In the rows, zero is written as 128.
A state moves one step at a time under one of 6 hidden systems, and each row is a state written as 22 numbers. Each run below is a few steps of one system.
trace 1, J355, 9 rows:
[[105 125 113 108  56 135 151  90 168 110  82 110 117 131 141 107 108 107
   81  82 112 114]
 [124 131 139 128 122 134  97 112 157 123 118 169 137 142 113 230 128  80
  148 128  83 140]
 [146 138 155 140 145  71 122 125 136 111 139 117 191 129 153 124 183 141
  117  60 145 167]
 [118 137 114  94  56 134 159  99 159 101  98 112 122 127 170 106 115  95
   78  94 108 113]
 [142 143 120 114 126 143 101 128 155 102 131 167 133 135 116 228 115  79
  137 130  85 156]
 [143 147 144 137 131  76 113 130 127 103 158 105 184 116 142 117 186 142
  121  73 134 187]
 [114 133 121  88  44 155 140 104 154 100 111 129 118 114 166  91 115 111
   70 100 107 129]
 [128 134 119 121 123 152  90 133 167 103 119 162 120 135  97 217 106  98
  130 120  88 169]
 [122 135 153 152 120  74 101 112 127 118 148 105 177 116 121 117 190 149
  130  71 124 183]]
trace 2, J235:
[[121 141  97 100 135 112 188  55 144 124 129 133 171 103 129 138 156 119
  137  89 181  90]
 [118 133 159 108  85 141 121 143 185  97 117 122 163 147 185 116 155 120
   89  76 144 171]
 [119 181  79 108 126  96 112 111  93  81 135 112 130 147 106 139 158 103
  137  87  86 176]
 [130 127  86  88 118 141 161  80 150  86 164 166 156  53 112 158 133 154
  123 106 153 131]
 [115  95 171 133  68 129  92 145 156  93 127 143 136 110 153 114 143 170
   85  97  84 170]
 [135 135 104 129 152  88 103 115  82  94 110 163 109 144  86 168 127 145
  131  96  56 140]
 [120  85 124 145 133 126 140  91 179 131 127 160 145  78  85 191 115 159
  142 119 149 110]
 [103  82 198 171  86  92 105 119 148 150  88 121 142 145 147 115 153 154
  112  94  97 119]
 [142 143 115 135 185  81 134 111 110 125  79 150 135 188 109 177 132 109
  137  77 115 112]]
trace 3, J90:
[[138 156  94 114 112 126 157 102 108 132 189 101 136  67 128 145 132  93
  160 189 131 111]
 [172 104 194 124 116 148 125 180 134 139 148 151 136 111 204  95 122 134
   89 162 131 118]
 [189 147  94 121 172 120 111 166 108  93 124 151 107 129  98 122  80 135
   85  92 111 172]
 [116 133 107 149 143 140 118 133 145 144 182  92 139  79  74 154 129 130
  177 167 163 163]
 [112  86 204 146 142 145 101 165 147 152 131 148 151 148 161 109 164 177
  132 133 163 136]
 [119 134 104 122 153 121 111 123 145  96  75 150 123 175  85 144 119 147
  105  42 125 165]
 [ 65 130 101 153 108 122 125  72 138 160 127  81 125 124  67 153 143 112
  184 140 139 122]
 [ 89 106 188 123 110 121 136 108 117 149 113 146 149 161 189 115 183 141
  142 134 127  77]
 [143 145 101  96 103 111 147 105 135  85  79 149 119 155 144 136 104 101
   75  63  89 120]]
trace 4, J800 (9 x 22):
[[114 102 128 146 111 106 144 139  82 139 140  85 101  97 128  40 127 186
  124 159 125  99]
 [ 94 138  94  94 163 144 152 144 104 110 110 134  96 179 130 172 122 114
  171 173 122  84]
 [121 138 144 149 107 151 128 161 179 157 156  55 145 119 140 136 129  85
  151 170 171 160]
 [ 92 133 124 113  95 118 133 116  67 122 155 106 116 110 146  43 168 169
  132 146 116 116]
 [ 87 155  94  79 147 186 119 145 122 107 102 151  92 202 126 154 120 102
  148 141 133 129]
 [113 136 154 157  81 159  86 130 162 177 150  84 129 114 113 126 130  82
  141 157 137 177]
 [112 132 124 100 114 152 121  87  55 141 158 172 110  98 127  57 153 162
  127 143 129 107]
 [114 127 105 103 152 198 115 154 140 131  90 162  75 179 103 141  75 119
  124 144 142 120]
 [125 109 157 183  97 131 100 121 143 189 150  89 121  92  96 140 115 106
  156 183 119 132]]
trace 5, J235:
[[156 100 111 161 174 104 153 158 157 139  96 110 109 131  95 179  64 128
  135 147 126  95]
 [ 91  85 159 168 100 104 160 126 166 164 105  62 130 133 145 138 129 126
  156 169 133  71]
 [137 128 161 138 169  78 155 158 106 139 107 105 149 185 188 121 158 120
  144 137 137  82]
 [ 99 150 101 115 185 140 148 159 151 124 124  87 145 177 122 142 144 119
  167 129 201 143]
 [ 66 155 122  97  95 161 134  97 118 139 157 106 143 131 149  91 184 117
  163 147 169 128]
 [161 170 137  84 145 156 110 135  82 114 166 178 145 129 166  85 161 121
  106 115 147 161]
 [131 159  84 102 127 182  90 141 125 109 153 141 103 113  78 103 101 129
  109 115 145 202]
 [126 131 112 110  65 160 109  84  97 132 158 164  95  69 106 101 109 127
  110 152  82 126]
 [207 105 158 140 129 119 111 157 113 128 138 179 115  87 140 124  82 139
   74 132  85 129]]
trace 6, J189 (9 x 22):
[[147 157 131 119 126 174 126 140 124 170 156 102 131 115 140  52 121  99
  114 148 197 147]
 [129 141 156  95 135 188  81 163  82 134 153 183 107 150 155  80 140 139
  119 160 128 151]
 [114 131 115 147 168 155  80 159  87 155 130 129  84 153  65 102 106 148
  153 154 133 158]
 [136  98 148 162 136 124 118 121  94 177 151 120 118  77  96  53 123 184
  128 147 157 117]
 [104  76 165 126 151 122 126 150  89 118 122 169 112 138 145 100 147 214
  132 145 113  89]
 [ 73  89 119 161 142  96 136 150 124 130  86  73  95 165  94 119 118 175
  158 141 114  98]
 [ 97 103 131 143 107 102 181  96 129 160 106  76 130 118 140  80 136 147
  137 136 161  59]
 [ 94 113 145  95 135 140 169 153 140 109  98 128 133 179 196 118 146 142
  127 137 154  79]
 [ 84 152 115 124 111 143 130 161 143 134  95  57 103 199 142 111 123  83
  141 144 137 133]]
trace 7, J461, 9 rows:
[[119  75 201 162 115 144  87 180 180 142 116 131 140 141 144 139 132 163
  119 129 132 155]
 [133 133 139 153 119  75 119  79  82 155 112 141 121 134 114 163 140  96
  149 132  57  89]
 [165 130 129 118 184 155 161 131 134 169 105 153 130 146 137 106  95 114
  111 123 204  90]
 [159  98 184 169  94  99 103 188 146 130 128  89 131 116 163  96 117 142
   89 129  92 158]
 [163 178  83 108 133  92 146  94  83 111 123 138 119 131 123 156 112  70
  123 113  79 113]
 [162 139 100 117 160 164 154 145 166 134 146 110 140  99 114  98  95 128
  110 122 216 150]
 [116 120 149 134  59  91 120 138 140  86 151  89 147  90 159 107 160 149
  108 112  79 163]
 [116 172  70  79 145 140 140  78 121  93 124 172 132 145 104 193 136  90
  145 100 124 130]
 [110  98 141 148 134 162 121 127 180 157 153 116 151  88  95 120 131 162
  142 132 204 151]]
trace 8, J461, 9 rows:
[[123 144 140 151 124  92 159 120 126 170 134  52 152 140 160 116 156  76
  162 160 155  93]
 [121 159 133 126 141 114 119 144 137 129  82  94 138 205 148  94 142 102
  106  67 152 158]
 [137 165 131 139  88 165  66 120 124 162 133 123 108 134  98 106 108  70
  111 122 110 189]
 [160 174 130 110 144 130 118 108  67 149 189 145 153  96 143  88 169 105
  141 146 150 142]
 [146 131 127 104 157 131 109 143 103  90 135 179 137 126 123  86 145 189
   92  65 142 171]
 [132 111 118 113  91 160  97 109 118 103 150 192  99  72  94 143 102 157
  104 134  75 149]
 [139 109 118 105 160 128 165 116 111 112 172 167 143  73 137 168 140 160
  158 177 142  82]
 [109  70 133 138 154  94 161 149 162  92  97 123 138 131 126 143 127 207
  122  98 140 100]
 [ 93  93 127 138  77 131 138 112 172 126  82 115  98 136 119 178  91 113
  127 143  80  87]]
trace 9, J90, 9 rows:
[[152 166 132 149 112  81 120  79  67 171 147 112 140 112 128  95 154  81
  136 127 103 117]
 [164 143 143  84 112 155 135  87 115 122 159 208 151  85 170 145 142 106
  106 129 121 112]
 [191 133 154 147 105 129  93 154 138 140 124 145 112 119 134 155  79  78
   88 137  71 150]
 [187 143 132 160 165  75 112 127  76 143 181 130 150  76 100 122 139 135
  139 132 114 150]
 [158 104 159 127 142 152 124 128 173 126 163 182 172  76 134 175 133 146
  126 128 167 144]
 [162  99 175 184 157 115  84 162 161 166  93 134 129 156  99 154  96 125
  113 104 123 154]
 [130 146 115 157 186  76 120  91 108 150 134 123 164 135  74 152 165 133
  168  87 160 145]
 [101 114 159 129 110 152 129  78 189 163 116 151 170 128 133 166 154 107
  142 103 179 116]
 [135 131 167 153 128 112  99 106 117 177  64 150 118 190 127 124 123  89
  112  88 103 110]]
trace 10, J800 (9 x 22):
[[ 91 109 181 155 118  96 141 139 166 151 111  77 166 165 177 147 179 115
  160 134 146 107]
 [116 156 137 129 160  92 128 126  90 142 126  94 157 174 147  72 186 132
  143  94 165 137]
 [125 180 108 111 117 124 125 116 112 135  84 106 112 197 139 103 127  65
  109  89 116 136]
 [165 162 173 131 102 135  77 135 107 157 139 148 133 146 162 128 136  57
  108 136  85 160]
 [186 165 115 110 139 144  89 133  71 125 166 172 114  99 109  80 114 123
   91 115 116 177]
 [156 135  84 107 104 159 118 119 127 101 122 166  82  98  93 141  62 117
   87 126  77 138]
 [151  94 148 135 111 150 113 138 154 118 161 176 130  65 122 184 104 142
  129 172  99 129]
 [127  90 106 129 153 132 148 132 144 104 160 141 136  64  94 125 118 211
  133 131 166 130]
 [ 77  81 101 129 123 115 175 111 172 102  89 106 117 127 109 162 116 174
  146 122 132  79]]
trace 11, J189:
[[104 123 101  99 128 155 163 151 204  85 132  97 150 124 138 143 126 144
  124 111 192 149]
 [ 76 156 139 108  58 143 100  97 130 120 135 110 141 145 149 107 185  99
  133 106 111 163]
 [125 161  95  95 164 169 117  81 120 146 100 184 124 170  91 135 120  99
  126  80 171 132]
 [149 112 179 159 123 158  86 165 184 163 133 123 150 126 127 120 119 122
  105 114 170 184]
 [147 136 177 146 118 109  70 114  66 163 125 175 121 147 135 107 149 111
  118 123  69 132]
 [177 112 117 152 197 119 127 149 117 151 102 162 100 134  84 151  65 136
  118 134 130 108]
 [156  85 177 180 108  90 130 170 140 141 157  85 141  74 149 121 121 151
  125 173 107 122]
 [133 131 113 108 138  77 156 115  56  95 130 149 115 125 149 133 144 146
  136 146  67  75]
 [117 117  67 120 148 126 182 154 172  87 118  81 111 116 106 161  84 147
  139 143 149 112]]
trace 12, J355:
[[ 92 101 168 169 141 109 101 151 127 161 101  89 133 169 116  71 155 175
  135 103 158 145]
 [112  97 133 131 103 127 139  80 107 155  74 158  89 137 116 102  98 141
  104 119  98  60]
 [150 126 131 157 187 119 131 108 149 179 110 144 143 144  90 195 110  94
  160 130 164 104]
 [138 121 172 162 153  60 149 154 115 151 117  73 160 159 178 105 165 127
  144 131 139  97]
 [167 130 105  93 127 121 188 117 108 107 119 152 114 111 171 117  91 118
   95 142 117  59]
 [153 160  87 123 174 130 149 154 142 117 160 100 139 117 114 190 108  81
  164 168 153 140]
 [128 141 148 122 124 107 126 173  85 106 182  94 145 113 178  83 177 150
  143 166 122 148]
 [139 136  84  74 112 185 141 133 111  90 142 161  90  94 127  77  87 158
   84 135 135 132]
 [ 91 137  95 141 130 164  93 145 138 133 144 100  97 128  60 153 109 120
  166 161 132 177]]

Which system made each of these runs?
trace 13:
[[146 146  61 122 127 113 144  94 133 102 141 122 116  78  66 180  92 112
  133 123 101 134]
 [113 117 106 102 113 144 190 109 172 115 154  97 157  79 149 116 138 147
  135 142 196 102]]
  J461
trace 14:
[[169 125 115 113 171  74 159 123 116  75 150 158 169  91 136 149 152 173
  117  81 131 129]
 [137 116 108 124 126  93 164 137 191  72  89 109 147 133 131 166 110 137
   94  61 123 138]]
  J800
trace 15:
[[ 92 106 119 114 148 138 147 147 194  81 120 129 150 143 126 210 139 152
  158 123 150 135]
 [ 66  92 135 169  96 105 131  87 170 153 105  85 136 122  86 163 143 141
  170 127 128 110]]
  J461
trace 16 (2 x 22):
[[ 91 117 133  99 142 211 119 127 128 162 116 168  98 158 122 113 114 131
  144 167 178  99]
 [ 98 103 148 174 127 154 100 145 127 197 116  90  91 141  88  94 103 132
  153 176 150 122]]
  J800
trace 17 (2 x 22):
[[120  76 150 122 132 173 117 186 157 112 124 149 106 122 132  95  98 202
   97 140 149 138]
 [ 89 124 144 143 114 137  76 139  87 143 116 136  81 172 112 147 129 118
  159 177  59 125]]
  J235
trace 18, 2 rows:
[[113 147 128  91  77 173 105  62 140 130 139 184 144 104 125 119 152 114
  104  84 140 155]
 [176 157 134 122  99 121  85 109 121 118 133 168 137 110 120 116 121 104
   71  65  91 187]]
  J235
trace 19:
[[ 90 164  90  88 107 181 136 143 138 122 105  92  93 183 138 105 108  81
  127 140 147 134]
 [103 158 128 140 127 146  93 172 119 136 165  69 124 145 123 113 154 107
  166 168 138 187]]
  J461
trace 20, 2 rows:
[[158 119 148 150 154  70 158 139 170 125  76 111 161 168 156 168 121 108
  107  76 135 110]
 [ 86 137 102 139 125  88 162 114 177 114  95  51 152 161 120 164 146 105
  155  93 151 128]]
  J235
trace 21, 2 rows:
[[138 120  89 134  89  88 181  90 138 113 146  82 131  54 117 122 109 136
  119 135 118  95]
 [117  95 152  92 134 134 162 165 145  79 127 158 137 137 195 159 142 165
  127 154 121  89]]
  J800
trace 22 (2 x 22):
[[161 102 143 189 120  70 145 110 165 164 129  84 154  76  97 153 107 120
  129 120 132 116]
 [120  93 141 144 117  78 175 128 141 121  67  96 124 155 158 101 115 153
   97  92 118  74]]
  J235
trace 23:
[[115  88 135 136 176 109 157 154 111 131  76 128 104 174 133  99 111 187
  124 124 144  71]
 [ 85 123 152 128 141 162 117 144 160 154 103 124 123 191 141 191 137  89
  175 169 142 111]]
  J235
trace 24 (2 x 22):
[[ 93 153  92  91 115 120 132  93  87  85 160 131 144 107 121  81 182 168
  132  90 135 154]
 [ 81 127 113  76 115 199  99 118 141  87 136 195 116 134 111 149 138 160
  125 114 132 164]]
  J461
trace 25 (2 x 22):
[[146 135 142  89 166 150 147 157  91 120 123 163 125 160 183  70 139 151
  105 126 161 104]
 [136 163  56 113 152 132 146 140 104 119 107  95  77 154  89 119  73 102
  126 137 121 122]]
  J355
trace 26:
[[143 136 144 160 124  89 127 134 185 136 109  71 173 140 131 127 139 106
  107  63 161 174]
 [120 126 114 136 152 146 125  62 104 187 111 164 118 122  68  99 118 137
  134 103 176 101]]
  J90
trace 27, 2 rows:
[[101 118 151 116  81 154 107  93 139 141  89 157 120 147 132  68 136 147
   82  67 138 137]
 [113 118 128 144 116 137 102 107 162 147  63 147 102 176  87 177  92  96
  118  92  97 126]]
  J355
trace 28:
[[128  73 173 138 166 150 110 158 127 138 144 180 132 111 124 121 132 207
  132 147 155 120]
 [121  78 153 144 117  89 127 122  96 115 103 161 104 122 131 143 122 178
  123 135  53  77]]
  J461
trace 29 (2 x 22):
[[131 139 145 106  98  94 114  90 112  88 132 181 156 121 156 166 172 123
  116  88  65 137]
 [151 121 112 140 158  94 120 122 157  91 132 147 162 103  83 169 131 163
  116  60 136 175]]
  J235
trace 30 (2 x 22):
[[ 93  96 135 167 117  85 145  98 110 158 152  80 136  81 102 106 156 169
  172 161 134  91]
 [119  91 159 100 147 132 162 140 148  98 102 180 144 153 184 156 143 167
  120 118 136  77]]
  J90
trace 31:
[[105  94 140 143 143 152 122 103 123 178  89 153 104 141  89  73 111 175
  116 104 175 100]
 [133  98 193 131  89 147 101 165 116 142 122 154 106 140 187 118 122 126
  109 177  72 102]]
  J461
trace 32 (2 x 22):
[[117 107 155 111  99 125 129 123 146  97 129 145 157 107 157  74 161 187
   85  65 146 151]
 [125 130 132 103  97 154  92 107 139  97 127 199 124 122 121 200 125 111
  119 117  66 151]]
  J461
trace 33 (2 x 22):
[[ 93 109 172 156  68 113 109 174 169 118 122  60 133 146 165 123 150 128
  128 139  97 160]
 [139 101 130 104 105 122 127  98 114  86 129 208 126  85 127 146 122 173
   92 101  76 114]]
  J355
trace 34:
[[127  82 154 146 123 102 124 132 135 120  61 152 105 160 128 122 103 168
   85  79  86 102]
 [117 121 130 150 145 102 125 117 162 138  86 128 132 168 105 226 114  87
  157 122 100 110]]
  J235
trace 35, 2 rows:
[[163 101 149 170 183  63 152 169 118 143  86 101 124 167 137 141 105 137
  130 130 115  81]
 [152 126 113 149 111 114 153 141 139 151  78  79  90 145 124  94  62  97
   89 124 116  99]]
  J461
trace 36 (2 x 22):
[[105  73 190 166 112  81 139 116 141 146 124 123 164 113 155 146 168 169
  152 141 118  83]
 [126 111 146 132 148 109 142 107 140 142  58 165 124 190 136 174 117 112
  121  95 111  76]]
  J461
trace 37 (2 x 22):
[[ 91 112 152 164 143  89 104 128 160 128 127  96 170 142 100 163 180 157
  164  89 146 172]
 [ 81  92 147 146 115 120 130  70 162 152  86 142 146 138  97 128 149 165
  131  69 161 108]]
  J90
trace 38, 2 rows:
[[128 122 143  94 145 188 104 186 167  97 122 163 125 161 152 126 117 149
   99 113 157 173]
 [120 118 131 167 105  94  88 114 104 132 157 112 118  88  80 153 135 139
  156 153  64 153]]
  J461
trace 39 (2 x 22):
[[128 118 176 108 116 111 124 132  99 111 101 170 136 167 193  96 163 150
   94  95  94 107]
 [171 131 127 136 162 152  86 149 130 138 108 179  96 150  88 177  74 102
  115 126 100 149]]
  J461
